In the rows, 128 means zero.
A single turn carries every row of the set below to another of its rows. Some are shown first; where does it send the rows asked next?
k_979: [121 100  95 131 134 125 144 140 101 145 147 125 164 152 113 126 132 113
 108 133  92 125 129 136 121 109 117 124  74 136 146 124 161 130 164 125
 150 162 133 125 138 160 113  99  99  80]
k_669: [129 155 104 124 125 106 139  83 139 123 121 136  91 166 138 122 107  92
 136 134 120 118 150 128 141 157 114 118 143  80 137 129 115 162 109  93
 121 147 118 138 102 141 111 162 150 118]
k_949: [132 102 117 164 130 147 144  62 160 107 140 151 128 173 121 111 136 138
 142 116  97 171 115 122 128 162 131 121 139 130 149  77 114 123 143 137
  78 172  96 145 143 116 104  99 123 178]
k_313: [160 140 101 125 129 121 147 104 144 145 150  99 101 142 122  88 162 143
 166 135 109 124 168 153 121 146 138 131 155 114 153 119 127 142 160 101
 110 158  70 163  96 152 115 125 146 149]
k_807: [113  89 165 122 158 130 121  82 129 133 181  97 107 151 116 136 139  85
 119 159 102 145 141 155 115 169 110  98 131 143 128 124 154 150 153  96
 101 135 137 131  99 126 121 113 161  92]
k_370: [ 89 126 132 118 161 143 167  85 118 122 140 115 141 104 102 150 119  83
 127 141  92 122 130 160 137 130 147 127 112 115 167 121 121 157 112 179
 133  78 103 147 103 138 154 128 101 153]
k_136: [146 115 127 156 137 133 169  78 179  70 126 125 134 161 126 106 122 132
 135 120 128 166 115 122 114 158 156 109 147 156 129  71 135 146 157 137
  94 126 116 130 128 139 132  98 113 179]
k_748: [152 110  83 141 181 141 167 112 158 131 129 112 105 133 105 103 119  88
 127 119 131 125 115 128 130 115 171 123 170 114 134 108 146 136 131 106
 156 125 118 132  88 173  96 139 138 132]
k_508: [123 121 144 114 133 119 115 152 141 109 115 123 136 130  89 107 132 119
 118 181 159 170 158 181 127 102 137 145 119 151 100 107  98 130 112 137
 109 137 117 103 145 116 136 119 125 128]
k_428: [140 105 104 152 154 130 164  55 150  74 133 142 128 164 132 117 102 117
 110 104 106 172 127  93 140 155 131  92 119 143 136  94 154 150 144 117
 113 128 118 133 140 134 126  91 116 162]
k_436: [138 130 130 135 144 125 116 128 152 141 154  93 170 132 101 119 154 118
 121 146 128 145 117 139 112  81 140 130 137 134 154 141 142  67 114 140
 145 103 144 145 115 127 143 110  80 112]
k_502: [101 103 154  98 161 155 134 142 151 116 132 126 142 128 112 123 139 104
 153 137  96 144 112 149 138 121 192 143 143  89 160 120 108 110 163 139
 118  99 112 134  92 135 155 108 149 155]
k_467: [103 128 121 119  97 138 102 115 118 117 131  90 123 108 108 119 133 119
 103 161 110 147 132 135  94 118 115 134 106  95  98 145 138  98 108  96
 117 130 158  97 120 114 133 101 144 113]
k_254: [ 97 120 135 127 124 142 109 135 125 130 163 117  99 148 140 134 138 107
 133 146 122 146 145 171 131 183 146 118 115 130 158 128 112 147 163 143
 116  85 115 171 102 122 162 109 116 144]
k_430: [135 114 133 137 158 116 189 107 149  93 146 119 106 133  94  95 118 107
 140 136 112 120 166 164 123 116 107 144 174 120 133  57 117 144  97 131
 116 164 115 142 101 124 132 138 141 137]
k_574: [122  79 169 124 183 170 104  98 135 130 152 143 135 143 107 117 123  74
 144 138  85 151 124  94 115 118 141  99 117  85 138 150 124 123 143 111
 118 150 121 143 122 122 113 111 158 108]
k_132: [110 124 129 120 160 115 119 134 131 142 173 114 158  91  97 128  90 129
 120 151 101 131 144 110 112 111 109 135 110 117 112 135 126  98 108 126
 114 150 181 110 135 106 139  98 131 145]
k_131: [141 111 124 138 128 122 173  48 175  96 121 112 131 181  82 123 127 130
 138 113  97 159  92 121 121 156 155 129 125 125 134  95 139 154 138 103
  90 134 103 107 122 146 106 110 116 157]
k_513: [131 108  90 154 133 127 132 113 131 154 161 107 144  98 108 120 155 123
  94 157 105 139 103 152 133  98 151 146 101 133 140 104 137 132 163 139
 104 155 127  91 114 169  91 131 130  87]
k_509: [131 135 110 149 167 129 135 136 136  97 139 123 107 123 119  90  93 101
 168  99 127 131 152  97  94 129 143 151 128 110 110 107 108 136 131  96
 135 135  92 167 135 132 106 118 159 156]
k_871: [161 114  87 135 150 141 163 111 140 127 151 152 118 141 133 109 119  98
 116  89  94  99 158 140 114 123 102 120 135 116 169  96 124 147 117 128
 140 140  90 183 141 129 130 138 100 124]
k_271: [144 116 118 149 136 129 110 125 122 140 166  92 150 126 115  87 165 146
 124 144 111 160 157 131 144  79 130 121  80 114 169 127 141 119 159 156
 113 180 114 134 123 150 115  98 113 112]
k_460: [122 132  97 130 122 130 130 124 111 163 144 133 164 120 106 134 150 133
 142 199 110 145 125 138 100 127 140 126 141 147 123 162 130  79 154 121
 145 115 124 143 110 138 132 105  98 120]
k_319: [115 153 147  97 148  91 117 119 147 125 114 140 184 136 139 143 107  97
 127 165 139 122 139 148 157 109 126 142 130 132 124 126 111 139 123 136
 111 142 142  92 148 134 135 138 130 116]
k_729: [141 117 105 141 134 131 154  59 153 106 123 146 121 174  89 120 107 137
 146 117 104 169 117 107 137 167 153 123 107 127 138 119 114 159 133 114
  98 128  82 138 145 131 116 102  98 187]
k_256: [110 122 155 153  99 138 110  92 118 127 165 102 142 107 110 120 127 127
 142 185 106 106 138 126 119 111  97 159 131 102 111 127 125 124 115 137
 105 157 175 121 122 118 145 108  99 114]
k_209: [120 106 109 130 136 135 158  46 158  94 113 145 135 186 131 133 126 114
 119 103  96 158 104 137 163 156 133 129 154 126 159  82 138 124 126 118
 100 140 108 122 136 121 118 103 123 168]
k_587: [148 129 103 125 124 113 116  89 126 145 175 130 155  91 122 138 152 134
  98 170  92 136 134 149 142  95 124 150 133 137 153 145 123  92 133 117
 113  92 118 136 124 119 158 123  96 101]
k_698: [123 106 175 141 166 150 142  68 137 122 175  92 141  95  87 124 139  87
 135 139  82 134 139 134  65 119 116 110 103 127 135 113 124 155 120 151
  87 135  90 144 126 120 114 126 138 119]
k_162: [ 99 138 136 136 132 125  91 104  92 112 115 121 154 128 126 121 120  99
 155 162 149 136 157 138 153 105 126 175 107 141 105 135 111 140 118 131
 133 128  99 133 170 125 121 103 112 132]

k_428 turns into k_729
k_508 turns into k_513
k_698 turns into k_502
Where do these go?
k_256 turns into k_436
k_669 turns into k_871

